In the rows, 128 means zero.
The rows of Z fall into several groups, and each row is roughly a mix of its group's hidden directions.
Z, 127 rows:
[[120 103  85 112 101 133 126 129 134  90 152]
 [104 127 158 115 164 121 153 130 130 100 164]
 [127 144 182 148 148 110 120 110 115 156 119]
 [100 140 179 142 135 123 141 136 115 127 166]
 [103 152 141  91 145 133 155 126 121  86 125]
 [111 139 125 116 107 142 163  90  86 127 117]
 [132 117  90 108 128 128 145 121 158 100  87]
 [138 149  85 112 105 144 133 149 157 128  97]
 [ 98 112 129 117 118 143 153 126  99  78 137]
 [ 92 121 149 121 129 138 155 130 101  86 152]
 [101 149 119 117  83 111 136  88 114 115 125]
 [123 151 144  94 167 117 163 113 144 122 109]
 [138 130 150 121 138 142 144 132 105 123 191]
 [145 154 105 136 118 125 106 121 156 157  85]
 [166 119 102 127 119 124 105 118 147 160  91]
 [ 92 118 111 111 119 134 157 143 122  80 145]
 [112 136 123 111 141 122 142 134 152  72 158]
 [157 119 102 114 156 101 132 126 155 101  99]
 [101 100 158 140 119 109 143  85 114 147 134]
 [130 104  94 153 110 118 105 139 148 168 112]
 [121 191 155 115 147 135 125 109 125 126 128]
 [156 142  81 134 114 135 101 128 135 148  95]
 [148 109  90 144 114 122  87 140 139 160 135]
 [161 131 107 145 106 117  83 116 144 153 114]
 [ 89 102 114 120 115 137 147 147 114  95 159]
 [154 133 109 131 126 124 113 127 147 168  79]
 [131 116  96 133  91 136  97 163 115 104 142]
 [103 107 155 134 108 141 150 109  93 161 138]
 [165 145 112 128 141 140 114 136 117 163  85]
 [109 101 116 131 111 134 139 124 125  76  92]
 [158 139  92 114 146 116 112 127 176 127 120]
 [107 121 147 111 149 142 175 139 112 105 157]
 [ 84 111 136 117 125 129 164 145 111 100 152]
 [133 150 110 137 161 132 130 123 172  88 122]
 [ 99 138 144 126 106 120 117 131 120  94 179]
 [134 173 131 161 106 123 102 145 144 153 141]
 [ 98 118 174 133 131 134 151 126  92 117 150]
 [162 129 110 128 172 131 139 118 138 129  84]
 [117 143 120 101 134 133 145 120 137  81  85]
 [152 148 158 115 164 146 166 132 121 138 148]
 [164 115 129 131 178 104 124 111 125 124 101]
 [111  71  97 134 118 114 146 124 148 121 134]
 [137 151 118 133 106 113  78 157 157 137 134]
 [140 121  67 116 110 139 120 130 132 117  96]
 [111 155 145 105 146 138 149  97 114  86 137]
 [111 144 137 108 138 139 161 133 121  74 145]
 [127 136 177 136 150 129 142 126 102 143 168]
 [150 133 158 145 151 109 128 104 140 164  95]
 [138  96 138 141 151 110 152 110 159 159 104]
 [127 128 164 141 116 124 107 112  95 114 173]
 [142  92 108 131 122 118 110 129 111 179 108]
 [134  97 145 136 142 121 146  96 108 169 102]
 [118  94 149 134 139  79 121 108 148 111 146]
 [143 137 156 140 155 125  92 150 103 121 164]
 [142 159 159 121 167 119 143 122 138 164 112]
 [113  95 132 113 112 134 129 109  71 140 122]
 [140 139 172 137 163 112 121 121 140 166 144]
 [155 148 164 144 149 115 117 114 127 174 131]
 [119 134 110 107 143 136 138 123 135  63 141]
 [133 124 117 153 129 127 132 144 179 120 173]
 [103 121 111 112 115 131 148 138 135  69 144]
 [109 127 151 108 140 132 166 107 114  83 116]
 [137 109  98 114 118 134 156 128 152 151  82]
 [159 123  97 119 159 131 142 137 156 118  89]
 [102  91 135 141 129 132 153 146 111 133 174]
 [142 131 118 150 118 123  89 123 141 183 135]
 [100 114 163 123 155 129 174 127 112 112 142]
 [148 150 118 139 130 121  85 122 136 177 116]
 [146 120 110 133 155 123 143 106 162 137  81]
 [141 124 149 151 133 142  99 147 125 184 124]
 [115 115 126 106 132 135 146 117 127  63 138]
 [159 119 114 130 129 119 110 123 143 181  97]
 [131  95 127 132 130 112 146 101 144 165  88]
 [113 114 168 150 120 128 168 148 145 152 145]
 [124 121 140 106 153 123 156  93 115 104  89]
 [ 93 141 153 108 152  89 133 100 141 132 114]
 [142 176 137 147 132 123 101 140 165 148 120]
 [135 160 141 141 106 118 110 129 166  93 154]
 [114 116 141 138  93 139 125 164  98 161 150]
 [156 139 144 135 141 132 103 128  82 165 115]
 [109 100  93 120 111 103 121 107 155 107 102]
 [143 126 149 137 157 104 138 112 147 181 127]
 [ 88 123 142 114 126 137 149 137 104  84 150]
 [ 99 134 156 114 114 145 142 104  87 111 154]
 [113 144 118 120 134 147 135 123 111  64 142]
 [118 109 116  97 137 133 156 125  94  83 123]
 [112  87 132 119 137 120 168 110 132  89 136]
 [161 125 120 117 159 122 142 105  95 132  89]
 [135 114 119 142 104 127 121 137 116 188 101]
 [150 144 159 131 168 110 115 119 157 154 142]
 [ 95 105 164 125 135 134 158 129  88 129 141]
 [115 156 144 128  93 121 104 114  84 137 148]
 [144 114  93 145 111 114 101 126 156 157  99]
 [ 94 100 165 139 147 113 156 123 113 136 152]
 [104 123 138 116  84 124 143 104  84 141 135]
 [122 154 167 157 117 129 124 133 151 169 146]
 [ 94 122 160 121 134 126 155 133 119  91 162]
 [142 112 130 134 151 110 151 120 167 109  84]
 [139 156 142 160 128 121 117 142 180 151 134]
 [119  98 159 122 132 112 139 115  81 121 157]
 [154 147 102 132 111 143 104 135 139 123  76]
 [113 182 150 127 110 145 112 137 118 105 151]
 [108 102 122 135 103 139 142 138  85 162 106]
 [125 160 175 110 152 131 143 116 106 110 147]
 [152 110  79 128 123 121  87 138 126 149 121]
 [121 133 152 135 109 152 116 141  84 165 147]
 [141 178 107 111 149 129 104 127 139  96 115]
 [156 151 102 130 145 151 112 163 156 134 104]
 [122 148 143 126  97 134 113 119  73 153 135]
 [120 131 145 107 136 132 141 129  81 176 115]
 [118 124 139  99 149 129 146  84  89 132 110]
 [140 119 127 136 127 119 105 121 119 194 109]
 [122 127 143 124 109 114 131  88  76 150 119]
 [147 133 107 155 107 123  76 133 155 143 132]
 [122 113 163 154 127 138 109 134 118 182 138]
 [121 170 172 106 156 129 140 120 110 115 133]
 [154 120  81 121 130 133 113 124 131 157  88]
 [152 123  84 129 115 131 111 130 133 162  90]
 [ 82 103 102 144 104 127 120 152 129 123 100]
 [158 132 102 141 140 111 100 132 168 144  99]
 [146  89 110 151 121 113 111 127 149 171 117]
 [168 112 106 140 129 118 124 110 161 150  93]
 [101 111 158 127 112 140 166 146 104 127 160]
 [145 162 173 155 140 130 103 111 120 143 140]
 [111  98 124 135  87 141 121 142  98 121 165]
 [112 111 165 160 146 122 107 133 152 140 163]
 [145 141 115 146 108 122  78 140 132 164 111]]
Each list below has four rows that fit no group; the rest each fit one group, if only roughly. Name those rows in the order they come.
  j_442: [101 135 153 119 117 141 156 120 113  81 152]
  j_310: [118 110 111 141 115 121 113 167 169  96 140]
  j_936: [148 115 116 159 109 114  95 134 167 144 105]
  j_689: [ 88 106 117 115 111 125 133 130 114  83 155]
  j_521: [102  98 128 103 125 129 159 130 127  80 141]
  j_727: [109 123 155 117 136 122 147 124 137  73 157]
  j_809: [148 104 121 150 117 116 117 119 152 181 111]
  j_93: [136 152 141 147 125 122  91 151 158 159 154]
  j_220: [118 116 159 151 138  99 119 115 127 174 153]
  j_79: [121 130 111 140 136 117 125 125 195 106 123]
  j_333: [153 116  95 131 115 131 123 111 123 170  89]
  j_310; j_809; j_93; j_333
  j_67: [ 99 151 149 114 134 130 164 123 147  87 143]
  j_260: [159 118 116 146 113 131 108 139 156 175 108]
  j_244: [149 116 130 143 132 122 130 114 112 186  97]
  j_814: [122 126 134 123 155 128 140 136 116  74 167]
  j_978: [131 126 125 109 149 137 147 142 100  76 156]
  j_694: [137 168 108 122 159 125 118 131 159  93 147]
  j_713: [153 140 103 140 130 127 110 139 157 170  94]
  j_268: [108 135 133 108 121 145 146 132 104  75 156]
  j_383: [ 92 107 103 108 112 132 158 126 111  91 135]
  j_115: [100 131 164 114 158 121 166 116 120 104 114]
  j_343: [152 109 111 130 124 132 117 117 115 177  87]
  j_307: [130  95 127 131 136 122 134 115 119 192 141]
  j_67; j_260; j_244; j_383
  j_69: [100 146 176 155 122 121 140 148 143 129 155]
  j_366: [147 163 123 140 156 127 103 130 130 178 129]
  j_400: [134 128 140 148 111 121  92 128 111 154 178]
  j_40: [113 115  74 115  99 130 139 150 146 106 121]
  j_503: [107  93 100 135 122 130 144 143 123  83 152]
  j_730: [ 92 109 131 118 128 145 158 131  82 104 131]
  j_707: [162 122  91 134 124 123 116 139 152 126  82]
  j_722: [148 156 109 150 120 122  89 148 169 128 126]
  j_666: [156 162 150 152 156 123 107 131 156 148 113]
  j_259: [108 110 136 142 136 130 139 141 188 110 150]
  j_352: [139  99  78 112 111 131 131 131 132 141  89]
  j_832: [119 142 120 100 146 139 152 126 113  72 143]
  j_69; j_503; j_707; j_666
  j_577: [106 109 158 131 150 121 163 118 131  85 143]
  j_417: [120 106 113 135  92 143 105 163 128 127 169]
  j_82: [130 154 168 138 156 109 122 130 154 143 162]
  j_419: [170 149 107 128 131 132 114 125 157 150  90]
  j_585: [160 111 115 148 140 116 128 122 159 170 101]
  j_691: [ 93 129 146 117 138 124 157 139 129  84 161]
  j_756: [105 114 187 134 131 125 146 123 103 129 149]
  j_480: [133 107  81 127  93 143 136 135 138 151  99]
  j_77: [109 131 150 114 120 132 128 117 100  82 167]
  j_270: [136 132 174 131 142 117 123 123 114 180 144]
  j_577; j_417; j_480; j_270
  j_971: [103 120 111 104 142 139 154 132 115  75 140]
  j_470: [111 124 110 109 138 126 150 129 148  67 129]
  j_759: [131 127 153 118 125 138 136  97  72 144 106]
  j_965: [130  95 147 122 163 137 163 120  93 115 140]
  j_61: [ 98 136 167 111 149 124 154 121 106 100 150]
  j_32: [148 124 167 148 124 135 114 106  97 163 107]
  j_312: [134 131 159 120 167 100 145 110 141 143  92]
  j_502: [114 108 156 127 107 127 130 116  76 152 147]
  j_705: [100 142 151 122 147 124 147 139 131  90 170]
  j_609: [160 130 108 141 120 137 102 116 117 166  89]
  j_219: [142 127 142 168 113 127  93 135 114 171 138]
  j_685: [118 120 123 144  84 138 106 150 122  86 150]
  j_70: [145 139 166 154 121 116 107 123 135 178 129]
  j_199: [140 156  84 107 127 131 112 120 163 100 120]
  j_225: [104 118 167 135 107 136 140 128  98 161 157]
  j_470; j_759; j_312; j_199
  j_954: [156 133 108 127 137 115 109 125 176 154  99]
  j_134: [155 128  87 138 110 133 103 143 149 165 116]
  j_999: [125 118  92 136 111 146 125 144 132 177  97]
  j_510: [138 152 111 105 106 154 127 149  77 124 131]
  j_434: [131 145 168 118 131 127 147 115  73 137 133]
  j_748: [ 99 119 152 125 101 128 130 123  84 125 167]
  j_933: [137 131 101 147 123 116  83 125 172 144 116]
  j_133: [109 117 159 135 101 133 126 125  86 158 155]
  j_822: [139 139 102 123 107 140 132 120 131 171  81]
  j_147: [101 121 113  97 136 132 163 130 137  80 133]
  j_954; j_999; j_434; j_933
  j_617: [123 100  85 151 104 143 122 157 137 146 108]
  j_293: [109 135 142 119 125 142 164 160 116  99 167]
  j_803: [144 111 144 139 151 125 112 113 104 184 138]
  j_654: [145 121 102 106 137 140 152 120 135 139  72]
  j_644: [143 171 114 130 145 129 132 134 174 122  97]
  j_550: [130 133 147 170 109 123 121 144 180 133 140]
  j_529: [143 146 109 133 115 128  97 129 152 180 111]
  j_907: [142 181 111 130 132 131  87 131 151 119 137]
  j_389: [109 102 160 140 113 135 143 128  85 161 121]
  j_789: [ 92 116 125 111 114 133 141 131 111  76 152]
  j_803; j_654; j_644; j_529
  j_190: [152 117 106 130 136 118 147 127 177 132  89]
  j_128: [129 111 121 134 104 129 125 105  94 173  96]
  j_65: [144 116 133 136 124 134 134 109 100 187 108]
  j_124: [133 164 140 145 102 121 101 125 164 161 116]
  j_415: [117 133 135 134 143 107 118 127 158  78 164]
  j_170: [124 102 107 114 115 106 161 111 166 125  99]
  j_752: [162 160 136 150 140 125  91 115 142 160 119]
  j_984: [111 140 137 109 139 136 154 111 122  68 135]
  j_631: [162 158  98 140 129 126  95 127 152 154 112]
  j_289: [160 126 110 136 130 139 106 114 110 165  86]
  j_190; j_128; j_65; j_124
  j_765: [127 120 104 108 147 118 156 120 165 114  86]
  j_452: [150 115  77 131 110 158 133 157 143 138 121]
  j_629: [115  91 162 129 127 120 150 107  92 153 135]
  j_520: [109 141 161 103 155 136 165 130 111 108 152]
  j_754: [148 135 112 140 118 114 114 120 173 135  81]
  j_610: [110 105 153 122 149 126 132 121  85  95 155]
  j_139: [164 115 132 136 166 123 126 123 129 160  88]
  j_363: [110 105 150 136  97 137 127 129  84 162 141]
  j_181: [154 131 103 118 115 140 123 146 133 170  86]
  j_854: [127 142 159 142 139 119 114 119 140 186 147]
  j_855: [ 95 121  89  99 116 133 133 119 110  89 135]
  j_754; j_610; j_854; j_855
  j_678: [ 97 135 164 124 137 121 135 130 102 125 178]
  j_771: [140 122 135 111 157 120 144 116 151  73 111]
  j_3: [107  85 159 128 118 128 164 106 106 124 118]
  j_272: [118 129 158 130 125 126 112 141  88 116 178]
  j_892: [150 133 100 143 124 136  97 158 153 167 121]
  j_304: [168 147 105 121 166 124 103 114 154 135 116]
  j_161: [161 107 101 141 108 124 106 129 136 159  92]
  j_313: [137 150 142 127 155 138 135 104  72 110 133]
  j_80: [164 133 113 136 142 101  95 121 163 154 115]
  j_876: [102 119 136 110 107 118 143 124 106  87 168]
  j_771; j_892; j_161; j_80
  j_193: [144 114 115 132 117 109 104 112  97 179 114]
  j_612: [142 123 116 145 103 114  83 121 128 159 163]
  j_575: [106 151 142 141 104 135 134 136 125  78 161]
  j_542: [120 147 175 148 109 130 109 127 105 135 166]
  j_357: [168 115  89 140 151 131 121 136 143 120  91]
  j_411: [114 152 111 100 135 133 144 118 152  76 116]
  j_308: [147 114 139 136 145  99 120  87 114 159  98]
  j_410: [144 129 112 111 162 115 141 112 145  96  86]
  j_239: [114 100 135 137 101 135 125 125 102 177 154]
  j_696: [115 142 160 126 138 110 134 137 156  96 172]
  j_414: [117  96 144 129 109 129 129 112  88 173 124]
  j_193; j_542; j_357; j_411
  j_795: [134 137 160 144 130  97  88 100 122 155 139]
  j_740: [ 99 144 132 127 124 154 143 138 131  86 171]
  j_195: [118 118 106 107 113 128 141 130 148  67 136]
  j_256: [144 148 179 142 163 131 124 124 104 146 137]
  j_163: [ 99 133 175 129 144 129 146 129 111 108 165]
  j_324: [146 137 136 151 135 110 104 133 180 160 132]
  j_780: [ 92 125 125 116  97 121 150 120 139  87 158]
  j_523: [135 120 101 121 132 126 133 140 147  64 121]
  j_558: [147 132  99 130 114 111 113 143 166 171 114]
  j_686: [141 104 123 137  86 139 122 128 110 178 117]
  j_88: [120 171 131 141 122 128 115 137 148  86 163]
  j_739: [139 126 107 126 158 128 135 140 170  88 102]
  j_921: [110 162 147 114 114 106  90 106 111 116 154]
  j_256; j_324; j_686; j_739
  j_378: [106 109  87 110  95 138 148 138 143 108 104]
  j_392: [147 104 113 137 110 132 134 107 119 166  83]
  j_362: [125 132  73 113 112 134 128 139 146  89 121]
  j_532: [113 109 175 135 136 126 147 119  85 140 145]
  j_284: [117 129 126 108 138 135 153 129 119  63 137]
  j_194: [162 126  96 138 120 116  96 126 165 131  98]
  j_117: [146 108 140 139 143 101 117  97 121 167  95]
  j_913: [105 129 137 113 133 144 164 132 114 101 176]
  j_857: [119 136 161 134 125 115 109 119 103 144 182]
  j_920: [117 135  93  95 118 143 137 134 135  78 115]
  j_932: [137 104 104 144  94 127  86 140 117 160 132]
  j_467: [151 129 126 149 139 110 112 122 168 156  88]
  j_863: [115 133 127 128 123 103 112 138 170  86 159]
  j_378; j_392; j_532; j_194
  j_478: [159 136 142 141 152 114 121 132 162 171 105]
  j_850: [151 169 170 139 147 133 118 127 115 157 120]
  j_253: [144 136 103 118 133 143 144 134 149 111  70]
  j_10: [148 169 113 127 126 149 112 143 135  79 127]
  j_302: [123 102 114 107 129 133 152 132 114  69 126]
  j_385: [118 120 142 121 148 106 132 125 132  63 141]
  j_408: [155  84 110 109 131 125 147 148 126 153  98]
  j_267: [160 149 118 141 121 124  85 135 160 156 114]
  j_52: [122 126 176 121 176 125 145 114 115 125 147]
  j_262: [125 127 153 127 119 138 132 114  65 154 134]
  j_282: [157 154 109 105 143 139 142 131 157 127  85]
  j_478; j_10; j_385; j_267
  j_839: [102 139 149 124  97 147 133 150  97 108 163]
  j_236: [136 150 101 146  88 126  85 120 140 146 117]
  j_672: [132 120  70 113 107 133 129 138 148 101 110]
  j_396: [143 144 110 114 114 135 142 109 101 161  83]
  j_543: [137 101  90 111 135 118 154 117 170 121 109]
  j_729: [ 97 119 137 114 143 140 155 125 100  81 145]
  j_866: [142 118 110 134 104 124  98 133 124 183 107]
  j_537: [152 124 121 140 143 111 105 113 147 173  93]
  j_928: [127 121 112 136 129 115 121 138 198 125 116]
  j_395: [112 169 167 124 150 132 156 111 143 113 140]
  j_230: [118  97  82 115 119 137 129 125 114 166 104]
  j_305: [144  92  96 118 127 130 130 123 126 164  87]
  j_518: [121 128 136 111 158 126 174 117 142  84 123]
  j_581: [114 121 175 123 151 106 149 132 151 139 161]
  j_144: [139 157 120 145 120 124 114 127 165 172 100]
  j_236; j_866; j_230; j_144
  j_314: [151 121  77 131 105 147 115 148 147 128 102]
  j_31: [112 144 107 124 124 158 144 156 166  98 148]
  j_619: [138 106  78 126 129 140 145 130 128 160  94]
  j_680: [109 171 140 107 138 130 134 140 125  79 141]
  j_151: [110 131 156 127 136 147 138 112  90  81 143]
  j_46: [151 118  87 140 118 131 113 121 149 157  88]
  j_594: [116 113 145 125 101 137 142 109  87 171 120]
  j_360: [160 162  96 130 125 132  95 131 153 128 102]
  j_925: [140 129 184 128 161 111 127 111 145 135 148]
  j_608: [154 158 139 155 129 124  97 126 134 174 122]
  j_619; j_680; j_46; j_360
  j_894: [146 142 168 141 167 123 100 129 121 151 150]
  j_87: [145 103 143 137 116 125 120 119 116 184  99]
  j_473: [150 141  82 127 113 133 104 145 150 154 102]
  j_997: [138 173 123 141 114 131  82 142 142 148 143]
  j_880: [106 127 140 104 111 143 141 117  74 102 132]
  j_845: [158 121 127 151 123 133  94 131 118 179 109]
  j_271: [119 100  78 106 121 144 142 130 105 116 102]
  j_436: [131 139 173 160 137 121 108 120 125 172 131]
  j_451: [135 180 104 115 130 134 104 129 157 119 103]
  j_985: [113 142 132 116  93 159 130 156  91 137 153]
  j_894; j_845; j_436; j_451
  j_64: [110 109 103 119  89 138 142 128 119  91 159]
  j_203: [109 112 169 152 110 133 149 124 130 169 146]
  j_701: [149 154  93 140  95 127 102 137 161 117 118]
  j_618: [136 176 138 134 152 125 128 121 173 108 137]
  j_864: [136 112 153 132 174 110 124 127 115  92 158]
  j_94: [138 111 112 136 124 139 124 129  96 179  95]
  j_318: [111  90 121 151 102 149 133 149 110  99 153]
  j_168: [106  93 152 119 161 119 149 130 114 100 156]
  j_263: [132 122 121 100 158 121 133  90  99 121  90]
  j_457: [111 102 155 124 136 128 181 124 135  95 127]
  j_595: [102 118 168 126 161 119 161 114 147 120 150]
  j_351: [138 123 103 116 138 122 142 154 140  75  99]
  j_58: [131 158 165 145 138 124 128 122 143 179 117]
  j_996: [115 140 178 144 154 125 133 129 106 159 150]
  j_841: [123 175 155 107 139 137 128 103 148  95 124]
  j_64; j_168; j_595; j_841
  j_813: [100 135 144 116 108 147 147 140  91 109 167]
  j_732: [148 134 128 146 128 125 109 126 120 192 106]
  j_622: [147 103 118 147 140 119 137 136 150 186 132]
  j_204: [102 147 150 133 123 119 139 144 145  91 173]
  j_413: [161 131  99 113 145 143 138 145 142 119  79]
  j_873: [121 147 154 137 138 125  83 134 120 113 174]
  j_207: [124 123 120 103 151 124 145  98 119  76 109]
  j_252: [114 123 102 109 125 134 137 143 137  66 139]
  j_439: [161 148 122 115 154 138 151 126 152 134  82]
  j_505: [130 109 101 129  96 134  94 151  96 149 149]
  j_975: [129 108  94 156 112 117 125 144 169 161 131]
  j_24: [146 122  98 142 124 125 117 137 156 165  85]
  j_956: [147 103 108 112 164 111 147 112 136 127  85]
  j_702: [111 133 155 132 121 113 107 131 103 102 179]
  j_49: [152 148 112 144 132 119  90 135 151 173 119]
  j_413; j_873; j_252; j_975
  j_441: [119 119 135  98 162 127 176 103 114 115 118]
  j_48: [130 154 120 111 154 130 143 123 147  71 122]
  j_355: [116 133 166 140 114 126 124 128  80 145 162]
  j_167: [142 144 129 113 163 114 139 110 145 110  77]
  j_143: [163 133  98 143 119 131 104 138 150 169 109]
  j_817: [123 111 156 139 110 124 120 114  94 180 125]
  j_433: [170 129  98 139 127 133 120 133 155 159  95]
  j_17: [163 135 130 147 139 130 102 137 131 180 107]
  j_604: [105 129 155 139  78 118 117 123 107 131 162]
  j_935: [ 82 106 131 117 124 122 144 127 116  88 158]
  j_736: [104 148 157 128 150 124 140 133 136  94 172]
  j_703: [134 162  86 120 116 139 133 125 160 117  93]
  j_546: [119  89 126 106 134 140 156 142 106  87 145]
  j_108: [115 150 177 118 146 118 134 112 104 124 163]
  j_355; j_17; j_604; j_546
